Here are some points, one per row:
(41 -9 25 -28 4 48 18 -2 -1 -11 26 10 6 -29 -10 23 -24 14 -7 20 -10 10 40 1
 -51 -66 -3 -16 16 11 -26 44)
(-8 8 -9 -44 3 -19 1 3 -7 25 -13 -12 -3 31 -16 -8 -28 -12 22 -7 34 -15 37 19
 30 -13 -21 25 -3 -53 34 11)
(24 -26 61 -32 -18 21 -9 1 0 10 8 -15 -7 -17 59 -30 4 -1 8 14 30 -27 -29 14
 16 26 22 8 -35 -15 -5 -11)
(7 19 4 10 -23 -4 39 7 -47 -11 0 -19 -34 -18 -4 -3 26 17 1 -1 -42 -27 -12 -13
 59 -16 12 0 13 47 16 -11)
(0 30 -12 -9 14 -11 8 38 -29 -1 -7 0 -38 -40 25 -23 -14 22 -10 -1 -19 22 30 21
 -6 7 20 -9 -1 -36 7 7)
(-7 30 28 -19 2 39 18 39 11 -12 11 -3 19 20 5 -6 13 87 -22 12 36 20 22 -7
 -16 -21 -6 -25 16 3 -2 -19)
(-7 -41 -13 85 25 23 27 22 14 6 19 9 -31 -11 -5 13 32 12 -19 0 3 2 50 -2
 16 -37 6 15 -18 -72 -16 -2)
(23 8 -6 48 -28 -15 -15 36 -48 1 -27 -20 -36 26 -4 30 34 5 -16 3 -23 -4 4 30
 -47 36 37 -53 -24 12 14 35)
(-6 -20 14 -26 -3 6 -66 -19 10 -62 -13 15 9 32 33 54 -2 -6 35 -26 -19 6 3 8
 24 11 -32 -13 -44 -9 1 24)
(-19 -30 -13 -31 23 25 9 -28 16 -46 2 -6 -15 13 2 42 -15 -20 10
 -3 22 -6 -103 -21 -27 9 17 13 -4 -10 -2 -13)
(-17 4 -15 24 1 -2 49 35 -18 10 -31 20 -18 -29 -17 -2 3 -2 8 -19 -22 11 5 -7
 28 -1 35 -3 -5 -28 -4 -11)
(-9 -32 -10 -7 -27 3 -48 -21 3 -24 -6 9 20 15 20 -28 2 9 42 -11 6 13 14 14
 -34 -33 6 35 10 7 82 -27)
(3 -27 -21 16 -21 -20 -13 0 -2 10 -6 40 5 10 19 -31 -57 -42 31 -19 14 -26 -35 19
 -3 -5 -23 3 17 -1 -8 -13)
(12 5 -20 9 -17 -1 -39 15 3 33 4 -4 -20 -18 -7 63 22 7 5 -38 -19 -13 -6 -47
 42 -14 1 -28 45 -7 -4 13)
(13 -20 27 -22 -12 -29 -45 -41 28 4 -4 -4 19 -26 -32 -12 -7 3 17 -10 8 -56 -4 15
 -21 -14 -19 9 -7 -36 11 -23)
(-28 50 -10 21 -57 -15 -10 -24 -21 11 -19 8 -18 -22 -2 0 8 5 -21 33 12 -11 -5 -21
 31 -10 -14 0 -4 24 -7 10)
(-5 -21 -5 -2 17 15 24 15 -8 39 -33 8 0 15 18 -48 -25 -8 5 -10 -38 -23 -8 -18
 20 49 4 -14 -6 10 44 12)
(4 -3 3 31 -1 -8 15 -5 -33 27 32 10 1 24 -7 -8 -19 25 2 -2 12 -6 -44 -24
 8 -24 -26 23 -45 8 29 33)
(19 -52 -21 -5 3 -11 -14 -29 31 37 17 -11 1 50 -13 3 -59 53 9 -22 -8 -38 -2 -5
 24 18 0 31 4 70 -6 7)
(-4 16 4 60 109 -33 -49 15 -4 13 0 10 -19 -18 -14 15 6 -8 12 19 1 -23 -31 -28
 3 1 -7 76 -2 0 -7 33)
(-18 32 20 26 -16 -14 -10 16 4 -8 42 44 -4 116 -9 30 20 8 -17 16 -8 11 17 40
 -40 -19 15 -8 12 25 -3 11)
(-3 -26 -12 23 3 -7 6 5 -25 24 25 -21 11 -9 11 -25 13 5 58 -63 50 20 11 -9
 1 0 -2 7 2 23 -7 -6)
(-7 -32 -20 -33 19 4 -27 -20 13 -2 -13 -15 3 17 -37 -12 -10 2 7 -1 -17 -10 -22 19
 16 20 -78 24 1 0 8 -27)
(-28 -14 5 24 -49 -12 -17 23 11 -5 10 -7 -21 10 -3 -11 -24 -57 3 22 13 17 -6 -9
 -1 15 2 29 -18 28 12 1)
(-30 -42 -10 -21 9 16 -13 -17 6 24 -1 12 1 -15 -19 -21 18 21 16 -7 7 -6 -25 -7
 -22 9 -5 -47 47 29 20 7)
(28 -50 25 -6 2 12 36 -5 11 29 9 22 0 -12 -34 35 1 -23 -23 22 -29 21 35 -36
 4 3 -7 -1 -16 -20 -11 -61)
(-1 14 -10 -39 35 -66 9 2 -1 -4 -16 -17 -4 9 17 -4 30 8 2 -20 -35 -15 -8 -9
 7 -24 -4 23 -9 34 18 -22)
(15 33 6 20 -4 17 -7 47 -31 -7 19 -8 -1 8 5 31 6 -2 0 -37 12 8 -26 23
 -8 1 28 -18 22 2 24 13)
(-51 -13 0 -24 -13 -6 32 -26 9 0 -19 21 9 -30 -17 14 -27 10 -93 -6 77 33 36 -5
 17 -25 47 -4 15 -7 -27 -2)
(-25 13 21 19 0 -1 -23 19 37 -46 25 -9 16 -20 34 3 -1 16 -41 31 -8 -16 4 55
 -27 -25 -1 -44 24 15 29 -1)
(0 -4 -16 -57 -8 -27 -46 14 -36 26 56 -3 3 -28 13 12 -19 -6 29 3 -10 -20 6 20
 -2 17 11 29 8 -1 -10 -9)
(-21 6 14 -31 42 -18 24 -12 9 19 -52 23 -58 9 9 -41 -9 -8 -4 10 -4 8 6 -14
 27 -14 -25 -2 9 -16 9 33)
(-45 -5 -37 -21 21 28 11 4 6 -19 3 -43 18 -19 6 13 -19 -15 -15 20 -16 14 27 22
 -47 -46 -9 -14 -27 14 -13 33)
(6 43 -7 20 3 -9 60 19 14 1 34 -17 -18 -13 9 -8 47 20 -10 1 17 20 -25 7
 -45 3 -37 -46 -12 -19 -3 -19)
(-5 -11 -16 -30 27 22 -14 -18 6 -37 1 4 2 23 4 17 -3 -31 18 17 105 -23 3 12
 -4 -2 13 -24 15 8 3 -14)
(-15 -5 14 -2 10 -2 21 -1 -13 14 -5 15 25 -6 -22 -30 16 -17 7 -31 -14 -24 -15 -41
 18 -29 -4 -4 16 7 21 3)
(9 30 8 48 -36 -29 31 3 -26 3 -42 -27 9 4 42 19 22 6 0 18 31 26 15 10
 -41 64 11 -11 -14 28 -19 18)
(5 -26 8 5 26 -20 -7 -9 -11 0 -22 -40 29 4 -22 -21 -9 -18 15 -14 10 -22 -12 -33
 16 25 25 -37 -17 5 24 7)
(1 -14 21 -19 -48 -12 -11 -17 38 49 -4 30 9 26 9 3 -22 -7 8 29 -4 5 6 -17
 14 -12 -31 -22 -29 12 5 -40)
(8 25 -42 38 -10 2 13 12 1 3 -7 -11 -24 -27 -7 -8 7 0 1 40 -15 -23 -7 -5
 6 -3 16 -27 8 -32 -15 -39)
(-50 6 -11 -28 1 7 36 -19 50 -15 -22 -3 37 -16 -27 21 -2 -24 5 30 -24 -7 -1 48
 5 -36 22 -25 -4 -7 -15 21)
(16 -10 -19 -6 -1 40 -31 7 8 -15 20 24 6 -25 -17 -16 20 1 94 40 11 -7 -10 32
 -20 9 -18 -25 -9 -7 -16 -5)
(34 45 -3 20 1 -18 -13 18 -20 -26 20 -12 -5 -4 -52 2 -33 5 -3 -3 -13 18 16 -2
 -42 28 9 -37 -14 24 -23 3)
(-6 -33 91 17 -27 -16 3 33 39 7 -37 -11 -3 6 -25 2 -31 18 34 36 -15 18 -15 41
 12 5 26 28 55 -13 1 -12)
(9 9 8 -28 34 -2 19 -2 13 -25 14 -27 2 -25 2 0 -17 -19 -2 25 20 22 11 27
 -14 -33 15 34 16 0 33 7)
(40 8 21 24 -2 3 -42 32 -12 -16 -3 -32 -24 -27 14 12 22 -8 -17 -43 6 -5 -5 -24
 -22 -42 -12 -18 -11 13 -6 18)
(33 -2 -13 0 -15 -15 -35 -14 -7 37 -46 -8 25 -10 7 -16 -3 -4 32 14 0 -29 7 21
 -2 -4 -2 23 -21 14 6 -12)
(-8 29 45 -7 4 37 -4 -5 -36 10 13 -3 8 3 19 -25 -22 20 25 -5 8 4 -13 -11
 27 4 18 17 -5 17 41 -21)
(-11 21 1 -8 1 -4 28 23 49 -30 24 0 -7 -37 10 12 -20 -10 -8 20 -29 5 0 12
 -28 -17 16 -18 7 16 0 -8)
(-16 -10 8 34 -1 36 -16 -16 -40 -22 -26 23 -10 29 41 -10 15 9 33 -31 -47 -2 -19 -1
 16 11 0 32 -34 -22 -62 13)
(25 1 -9 -21 14 -34 9 -45 14 -32 -8 -3 -11 -1 -23 -8 4 -23 21 1 11 21 18 -26
 3 -11 6 -45 31 -27 -16 25)
(-22 -17 21 -25 33 26 30 -9 21 14 -10 20 12 -10 -38 15 25 7 -19 -26 12 29 52 12
 5 59 -14 1 -20 6 -29 6)
(7 8 6 -23 -43 -19 -8 3 38 33 -5 5 21 17 -6 9 -2 15 41 19 8 17 1 -5
 9 -15 18 35 0 -1 -3 27)
(26 -54 -24 -17 21 3 -11 -9 17 11 6 -31 17 25 -14 -5 0 27 31 50 13 -29 -19 12
 37 22 -8 27 -17 10 -6 -22)
(8 -16 -12 11 27 -8 14 8 -41 8 -20 55 -11 -37 -10 28 15 4 0 -3 -1 -3 -14 -23
 33 -2 -4 3 8 6 32 0)
(45 19 -58 21 15 -5 28 -39 18 -27 21 -15 12 30 70 10 17 -5 -46 32 1 21 5 32
 -28 -12 0 -9 8 21 -5 -15)
(4 16 -10 4 2 -22 31 20 31 0 18 -23 -27 -15 -6 -14 15 -6 -2 -12 -21 14 -50 -17
 23 4 30 -15 -25 0 -2 9)
(4 52 -5 15 25 26 -8 -14 49 19 -10 9 33 -3 25 -42 1 15 26 -38 12 -9 -5 8
 29 9 2 33 -44 23 8 2)
(-40 -8 16 18 18 -5 20 -21 -21 -12 -3 19 -29 -44 -33 -12 -58 2 -18 12 -26 -29 48 -20
 26 7 20 1 -5 -34 18 18)
(38 23 10 15 -14 9 5 46 -48 -34 24 17 127 31 25 -1 19 9 -11 -16 -9 15 -63 -17
 -17 28 3 9 6 -11 1 -6)
(72 -15 -17 -4 -10 21 -9 3 -17 -11 -57 14 14 41 -5 11 -22 10 -2 -22 6 -14 -2 -10
 -6 6 -36 26 -37 -8 23 -5)
(-8 3 8 -36 -4 10 7 -20 49 2 28 -35 68 24 -7 -5 6 -22 14 27 -2 5 25 -19
 9 -16 -10 1 14 -58 -34 27)
These points spread out most along one direction. Take the direction at right angles to it along which they spread out most. Then take the direction at right angles to both along which they spread out most. Go by this last direction. How far along it is each point below, from 0 to 99? 50 is the average, and the first point above lies past it. One standard deviation of the points above along it is 16.
(1 -64 -22 -25 12 6 -29 35 -17 -68 14 4 -15 16 9 -28 -19 -10 20 15 8 18 -23 -6
 8 -2 -43 26 0 26 -49 5) 63
(39 60 -13 30 -32 12 -36 4 -44 -29 15 -12 -33 0 -22 -9 22 2 -33 -20 1 25 -17 20
 -28 31 14 6 21 23 13 -12) 62
(-21 36 40 -8 36 37 23 -11 4 127 17 10 15 -19 17 15 -6 -32 -14 21 -38 40 2 18
 -4 -24 -16 -15 15 -12 -14 1) 36
(-78 -10 5 -4 36 -8 5 -37 32 9 -4 9 -14 -21 -14 6 16 -8 -1 16 3 52 50 -35
 6 7 1 6 14 -20 -54 -47) 27
(16 36 14 45 -12 -6 -45 32 -25 -2 23 -21 -15 -6 24 -11 49 6 -127
 -29 5 33 -7 14 0 28 -6 -17 6 -5 19 -15) 52
(25 35 -2 34 -37 -40 -5 19 -12 -25 23 -23 -17 -9 26 -2 5 21 -9 -29 10 16 0 8
 -17 76 -14 3 9 -19 2 25) 57
(6 -36 -1 -8 -29 16 -1 -92 8 -27 -17 8 -5 9 23 -4 -6 -30 2 -20 -13 0 8 -19
 -5 5 -6 -14 88 17 16 26) 54
(0 -24 -7 -17 0 -6 -25 -28 -14 17 -25 -6 10 22 -10 0 -29 12 2 -28 1 5 -27 -11
 16 -7 30 -8 -1 -20 -28 -16) 46
(38 44 9 36 -35 16 8 51 -24 -26 -5 -33 -22 48 3 12 28 -38 -35 -1 0 -33 32 10
 -27 32 10 7 -1 13 2 6) 62
(-45 26 -124 -43 -18 34 6 2 30 25 15 24 -8 -13 -3 13 9 -8 -37
 5 -9 25 57 -61 -10 8 -6 6 8 -18 -25 -4) 36
(-29 5 22 -8 -28 -1 59 -20 -18 -23 -15 14 -17 -45 -17 45 11 -1 -12 7 -32 -29 21 -8
 14 -15 -16 35 -15 -31 -11 11) 24
(-12 -22 44 -28 22 -19 14 -30 6 17 17 44 -11 13 -26 -46 31 -10 -16 -26 2 -42 -13 27
 8 -2 -4 8 -3 27 -34 -31) 43
